Named moves come first, each a turn or a mirror and shown by rows before and after it. Which of them, in which order, take the first row of each pair that follows to the second? Write the first one first, as in the answered first pair.
A:
[ 23  11   1  -1  17  12  -5   7  22  22  -7 -10  -1  25]  ->  [ 21  13  -4   2  16  10  -1   4  24  18  -4 -11   1  26]
[-21 -18 -46  17   6  20   2   7   4 -18   1  22  -9  20]  ->  [-11 -31 -21   1   9  29  -9  19 -13  -1 -14  28 -29  13]
[-12   6  -3   3  -4   0   7 -13   0 -12  18 -15  14   4]  ->  [ -2  -6  23 -15  -2  10  -5  -1 -18   6   3 -10  -6  -4]
G:
[ 26  -9  17  -9  -3   6 -21   4   1  28 -27   6 -16   2]  ->  [ 13 -11  32 -26  -2   7   3   8 -21  19   9 -18  -9  -8]
[ 18   6   6 -27 -23   0  -8   4   2   4 -19  -9 -27   5]  ->  [  0   2  10 -33 -19  -1   9   7 -20  -8   4 -20 -18  -2]
[ -3  24   8 -29  -1   3  24  15 -16  -5  20 -11  10  -5]  ->  [-24  14 -24  -9   6   0  15  17 -21 -15   1  16  14   5]
M:
[ -2  11 -46   1   9 -16   2  -3   6 -21   7   7  13   8]  ->  [ -7   6 -23 -17  11 -12  16   6 -17 -21  29 -10  12  -4]
[-3  4 -7  2  1  6  6 -2  7 -5  4  0  7  7]  ->  [-2  1  1 -4  2  9  9  0 -1 -4 10 -5  5  3]
[ 15   8   1   6  12   7  -7   3   6  15 -30  27 -24   5]  ->  [  2  18 -27  22  11  -1   5  -7  20  -5 -15  23  -5  12]
Now pairs of rows:
Each pair is two moves apart.
[-10  11   6 -15 -11  10   5   4 -12  -5  18 -14   5  13]  ->  [-10  17  -6  -5 -14   6   2  -2   0  -9  16 -12  11  18]
M, A
[-11  -6 -12   4   1  -5   1  -4  13   0   7   0   3  11]  ->  [-6 -2 -4 -1 -1 -5  5 -5 14  2 13 -9  3  7]
G, M
[  6 -28  13   4  -4  10 -15  21 -21  20 -10   3   3 -15]  ->  [ 28 -14  17   5 -12   8 -18  11   3  25  -9  -8   5 -14]
M, G
[-12 -21 -23  -9  17  22  12  -1 -33 -28  20  -3  11   1]  ->  [  9 -30  -9 -14  18  30 -16   6 -30  -2 -19  18 -13   2]
M, M
[-3  2 -7  1 -7 -3  1 -9  9 -7  8  2  4  1]  ->  [-10  -1  -8   0  -4  -3   1  -4   1  -7   7   7   3   1]
M, G
[-15  -9  -1  -6  11  -3 -11  17 -24  11 -34  36 -27   1]  ->  [ 22  26 -15  10  -7 -14 -13  -9  38  11 -29  17 -10  12]
A, G
[-12   0 -19  17  -2  -9   3 -16  25  -9 -11  -4   8  22]  ->  [  1   5   9   0  -7  -5  16 -16  22  -4  13 -31   9  11]
G, G
[ -1  23 -19  25 -10  -2   4  -6   2  12 -18  21  34  13]  ->  [ -2  24 -19  25 -11  -4   8  -8   1   7 -10  15  38  12]
M, G
[-33 -28  -3  -7  14   4 -12  -8 -29 -14 -31  21  -2  -3]  ->  [-11   1 -25  16   1  -8 -13 -33  25 -21 -29  11  16  12]
G, A
[-16  11   2 -26  -8  13  23   6 -22 -20  18  -5  -4 -11]  ->  [  6   7  -2 -18  -9  17 -11   8  -6   2 -32  24 -25  -2]
M, M
[  0  -8 -14   7  -8  15   7 -11   1 -16  -4   9  -5   5]  ->  [ 15  -4   3  -4 -13  17   9 -12   6 -10   5  -5  -6   0]
G, G
[  4 -13   5  -8   1  31 -20   8  -8  17 -38  13 -30  -9]  ->  [-27   9 -23   6  -2  15  26 -13   1 -27  28 -24  13  -7]
A, M
[-20 -36  30 -18 -12  13  -5  27 -14   9 -10  -3  -2   8]  ->  [-30 -25  18 -12 -13   6  16  17  -8  -9  22 -23  18   9]
A, M
[ 29  -8  17 -27   5  26  14  22 -24  25  -5   1   9  11]  ->  [ 24   8 -31   9   2  12   4   4  15  10 -21  20  25  31]
M, M
[-20  -6 -20   8   8  -6  -5  10 -13   3 -19  26   2  16]  ->  [ 22   7  27 -22  -5   0   4   7  -1  21   6 -14  -4   2]
G, G
[ 18   5  10   4 -17  11  30 -14   2 -20  19   4  -5 -23]  ->  [ -4  -6   0   8 -10  12  30  -7 -19 -27  15  18  -7 -22]
A, G
[-14   0   3   3 -14 -10   1   2  -7   0   6  22   4  -8]  ->  [  4   5  15  -3 -19  -9  -4   0   4   9   2  16  -2  -9]
G, G
[  8  16 -10  25  -9   7  -1 -11 -12 -22   4  -2  10   9]  ->  [ 22  20   1  20 -12  10  -2 -13  -5 -14   5 -10   8   7]
G, G
[  9   9  22 -24 -16   5  14   3  -7  -4  35 -30  16 -11]  ->  [ 34   6  13 -10 -17   8 -29   3  17  19 -27   8  -7   2]
M, M
[ 19  20  14   8 -18  -5 -15 -28  25  17 -15 -29  22   4]  ->  [  2   3  41 -17 -11   3   0 -13 -17  17   6 -41  17 -12]
G, A
[  4  23 -16   4  -2 -15   8 -13  29 -10  26 -26  13   9]  ->  [ 22   4  32 -28   0  -1  -4   6   0  17  13 -26 -16  -6]
M, M
[-21 -20 -22  31   7   6 -19  13 -11   9 -44  26 -17   0]  ->  [-49 -12 -27  28   7  -2  21   7 -24 -21  12  -7  10  -6]
M, M
[ -5 -10   1  -7   2   6  -1  11 -19   2  -6  -1  -7   0]  ->  [ -6  -4 -18   8   0   0  -7   5  -3  -3 -14   8  -2   7]
M, M
[ 34   2   8 -18  19   9 -19  -6   7  23 -43  13 -35   2]  ->  [ -3  26 -44  12  17 -10  19 -30  25 -26  10  -9  13  13]
M, M
[ 22 -13  10  -5   2   4 -12  -5  10  24 -25  22 -12   1]  ->  [ 27  -9  16  -8  -1   4  -9  -7  15  24 -20  15 -10   0]
G, M
[  4  10 -21   8  -6   4  -7 -10  14   3  -6 -10   5   6]  ->  [ -8   7 -24   8  -3   4   2  -9   5  -5   6 -14  11   5]
M, G
[ 12  13  15  -3  -4   1   6  -8   8   8  24 -14  18  -3]  ->  [-13   4 -20  20   5  -3  -5  -7   4  -4   1  18  21   8]
G, G
[-15  -2 -33   4  -3  -7  32  -4 -11 -15  29   2  16  -7]  ->  [ 11 -20  10 -23   0  10   7  17 -30  21  -5  15 -19 -18]
M, M
[ -2  -9  30 -12  24 -13   2  -4  17  26 -14  -5   9  -8]  ->  [-30 -17  11  -4  32 -17   9   0   0  11 -12   7  17  -5]
G, G
[-14  14 -28   4  -4   0   9  -1  -8 -29   1   1   7  -3]  ->  [ -5  20 -24   4  -7  -1  11  -5   1 -28   7  -8   9  -3]
G, M
[  2   8 -12  23 -10  16 -10 -17  21  -2  -9  19  20  11]  ->  [  5 -11  33 -11  -6  30  -7   3 -18  15  -3  10   1  -7]
M, A
[ 14  18  12   1 -15  -3  14 -13  11   1   5 -17   2  -2]  ->  [-16   8 -19  19  -6  -7  13 -10  -2 -16  -4   5   7   6]
G, G
[ 66  -5  55 -22  12  28 -11   6  30  44  19 -37 -25  -9]  ->  [ 21 -42  55 -30  32  38 -13  33 -32  40   4  -5 -41 -17]
G, M
[ 13   2   9  -7  -5   2   1  -2   9   7   7 -16   1  -2]  ->  [  1  -9  12 -12   1   5   2   5 -12   8   6  -8  -4  -5]
G, M
[ 13   9  14 -19  -8   4  13   2  15  -1  10 -17   0   0]  ->  [-11  -7  12 -22   2   8  16  13 -14  -6   9  -5  -4  -3]
G, A
[ 14  16 -11   9   0   2 -16  -9   9  16 -15  -5   3  19]  ->  [ -9  10  -4  -3   5   2   9  -5 -20   1  21 -23  13  10]
G, G
[ 23  11   2  10 -11 -13 -15  -6  35   8 -23   0   1   4]  ->  [ 24  -3  29 -12  -7  -4 -14   8   8  18 -23  -3 -13  -8]
M, A
[  8   4  26  -8  13   5  -6  -5  -7 -10  26 -23  11   7]  ->  [-13 -14  17  -5  23   8 -13   6 -30 -12   9   0   4   8]
G, A
[ -6  -1 -14  13  -5  -1  -1  -4  21  -2 -22  13  -9   3]  ->  [ 13   0  20  -8 -10   6   2   0  16  10 -11  -7 -17  -8]
A, G
[  9   8   1  10  -1  -2  -9  -7   3   3 -18  13   0 -11]  ->  [ 17  15  12   4  -4  -2  -1 -10   5   4  -3  -3   3 -16]
A, G
[ 11   2 -23  23  -1  -3  -9  -1  17  -9  -6   7  -8   8]  ->  [ 25   9  -3  10  -6  -3   2  -4  21  -5  14 -16  -6   2]
G, M
[  0 -23   0  -3   2   5  -9  -2 -29  19  10   4   4  11]  ->  [ -1 -18 -19  12   2   1 -13  -9 -13  14   0  12   9  18]
M, M
[ 34  15   1   6  -8  -3 -14  -7  42  13 -13  -2  -4   2]  ->  [ 21  21 -13  13  -9  -8  -2 -14  44  -1   4 -11  10   4]
A, M
[ 16  22   5   0  -8  -8  11 -13  17  -2  20 -25   3  -5]  ->  [-18   5  -1  -2   3  -7  20  -2 -18 -15  29 -16   4  -7]
M, G
[ 7 11 -5  6  0 -3 -8 -5 11  2  1  1  3  2]  ->  [-2 10 -7  6  2 -4 -1 -5  5 -4 12 -2  8  1]
M, G
[-11  -6  -3  -5  -4  11  14  16 -14 -18  11  -7   0  -9]  ->  [ 16   0  -7   3  -9  11 -10  10  13  -3 -22   8 -10   0]
G, G
[-30   1   1   6  10   0  11  16 -29 -13  25  -4  21  -2]  ->  [-10 -12  20  -5  11   9 -14  27 -34  13 -11  14  -4  -4]
A, M
[-22  -2  -4  -4  10   5  -7  17 -13   5   5  16 -13 -18]  ->  [ -6  12 -19  11   4  -1 -16   6  18   6  -8  21  -9  -8]
A, G
[ 29   7  -2   8   0  -4 -14  -8  18   6 -10 -10   7  13]  ->  [ -9  -2  -9   4   9  -6  11  -3 -16 -15  21 -17  20   7]
G, G
[ -1   4 -15  -2 -17   4  10 -16  21   2  12  -8  23  -8]  ->  [  9  -7  15 -22 -15  14   4  -4   2  18   6  -9   6 -18]
M, M
[-44 -29 -39  36  23 -13  33 -12 -18 -23  30   4   8   5]  ->  [-38 -40  -3   9  26  -3  39   2 -46 -12  41  -9  -5 -10]
M, A
[ 31   9  23  -5 -10  19  -9  -2  20   1   9 -10  -5   0]  ->  [ 13  -7  33 -15  -2  24  -6  11 -11   0  10  -4 -13  -6]
G, M
[  6   8  -2  10 -12  -3   0  -5  13 -10   7  -1   4   2]  ->  [  0   5  -4  11 -11  -3   4  -3   7 -14  12  -3   5   1]
G, G
[ 10 -19  -9  -4  -8   8 -19 -13  -4   1 -23   9 -20  12]  ->  [ 22 -10  -6  -3 -13   5 -18 -20  12   3 -17  -1 -16  13]
G, M
[ 24  -4  25   3   7  -6 -15   6   0  21 -18   7 -10   0]  ->  [  2  11   5  12   6 -17  17  -6   4  -9  27 -17  20   2]
G, A
[  0  17 -33  24  -8 -12   4 -21  33 -11  -4   3  21   8]  ->  [-23  10 -37  22  -2 -13  13 -15  13 -22   7   7  25   5]
M, G
[-31   5 -14   3 -15   4 -11  -9 -23 -16   6   3  -4   1]  ->  [-31   4  -7  -3 -15   6  -9  -6 -29 -15  10  -2  -7  -2]
M, A
[-25  -1   3 -32  -9 -16  39   3 -28  -2  19 -31   0   0]  ->  [-38 -19 -18 -16   1 -13  11  12 -37   5 -30  15 -16  10]
G, A
[-35   0 -20  16   0  -1  11  -2  -5 -21  12   8   9   6]  ->  [-23  10 -21  19  -6  -5  11 -10  15 -21  16  -1  14   9]
G, M
[ 13 -15  -9  16  -1 -10 -21  10 -24   1 -32  23 -14  15]  ->  [ 26  15 -20  26 -13 -21   0 -14  14 -14   3 -11  13  20]
G, A
[-18   3 -22   3  -7 -19  -4   1   0 -13   2   1  -6   3]  ->  [ -2  -5   3 -12  -7 -11 -14   9  -7   5 -11   3 -22  -4]
A, G
[ 38  -6  58 -34   3  23  -9  22 -21  39 -16  -7 -30 -18]  ->  [ 11 -23  27 -17  14  23 -24  29 -35  33 -47  33 -34  -8]
G, M
[-28  -7   2   0 -13   5 -14  22 -38  -7  -1  13  -4  -9]  ->  [-32  -5   1  -1 -14   3  -5  19 -37 -13  13   5   3 -10]
A, M
[  0   4  28 -22   6  37  -1 -11 -17  16  15  -8   5  -5]  ->  [  7  12  -6   7   4  30 -23 -22  17  16 -20  18   7  14]
M, M
[ 25  18   3 -11   1 -11  -8  -1  11  11  -2   4  -6 -15]  ->  [-14   6 -14  -5  11 -13   7   3 -16  -9  14  10   4 -16]
G, G
[ 1 11 -1  4  0  3  3  1  4 -2  9 -5  4 -1]  ->  [-1 10 -7  8  1  1  0  1  6 -2  1  2  3  2]
G, G
[-29  -8  -4   5   8   9 -10  13   1  -2 -36  19 -27   9]  ->  [-11  20 -17  17  -5  -2   2  -9  44 -12 -10  -9  -5  16]
G, A
[-21  -4 -17  15   7  -1  -1   0  -9  -9 -29  40  13  -1]  ->  [  7   9 -11  16  -3  -3 -10  -9  20   2 -38  33   9   2]
M, G
[-16   7 -15   5  -6  14  -6   5  11   1  -5   3 -11 -21]  ->  [ -8   9  -2  -4 -10  15  -2   6  11   4   5 -11 -11 -25]
G, G
[ 18   5  -4   8  -4 -14  -7  -1  16 -12 -13   6  27   7]  ->  [  8   3   6  -2  -3 -13  10   1   0 -18  12 -10  32  -1]
G, G
[ 38   3  52 -28   2   9   2  15   0  21  16 -28 -14   6]  ->  [ 31  14  39 -21  -1   3  18   6   9   5  39 -43   5   9]
A, M
[-33   1 -13  13  26  -2 -16  34 -18 -12   4 -20  30  -1]  ->  [-32   1  -8   8  26  -1 -15  35 -21 -11   7 -24  30  -4]
M, A
[ 22  11   3 -11  14  -8  29 -31  -6 -12  40 -60  12  -9]  ->  [  2   1 -60  34  22 -16 -11 -33  13 -17 -28   7   6  18]
G, G
[  8  15 -14   2  -9  -6   1 -11  27 -13   7 -10  15   3]  ->  [ 13   3  21 -24  -8   2   4   2   2   1  13 -20   2 -10]
M, M
[-18 -10  -1   6 -18   8   4   9   4   5  -6  16  11  -2]  ->  [-20 -11   3   2 -18   9   9  10   0   3   2  11  12  -5]
M, M
[-14 -23  20 -10   0   0  -1  13 -30  22  -2  21 -44   6]  ->  [-11 -14 -11  15  -3  -8 -15   2  -1  18 -24  38 -38  22]
G, M
[ 10  -2  25 -20  -1   6   5  -4  -9  -5  29 -39  13   0]  ->  [-23 -26   9 -13  13   9  -4  12 -42 -10   6  -5   3   2]
G, A
[-10 -13  -2   2   8  -9  -9   4   0 -11 -14  19  -6  -1]  ->  [-10 -15   3  -2   8  -8  -8   5  -5 -11 -12  18  -8  -3]
M, A
[  5 -22  15 -14 -13  13 -11  15  -7   9 -13  -4 -11 -11]  ->  [ 18 -11  17 -14 -18  11  -9   6   9  10  -7 -15  -7 -11]
M, G
[ -2   9  -6  26   4 -17  24  11 -25 -39   2   5  15  -5]  ->  [  1  -1  -5  26   7 -13   7  18 -30 -27 -26  25   1  -3]
M, G
[-17  -6   1  -4   6   0   2  -3 -20  -8   5  -4   3   0]  ->  [-18  -2 -10   5   4  -4   1  -8 -11 -12   4  -3   9   4]
M, A
[-14   2 -19   9   2  -1   3  -6  12 -12  -7   6  10   9]  ->  [ -1  11  -8   3  -5  -2   8 -10  21 -10   6 -11  14   4]
G, M
[-20   6  -7   0   6 -17   5 -13  33 -14  39  -7  17   0]  ->  [-45 -15 -14  -1  17 -12   2   1   0 -16  25  15   8  -2]
M, G
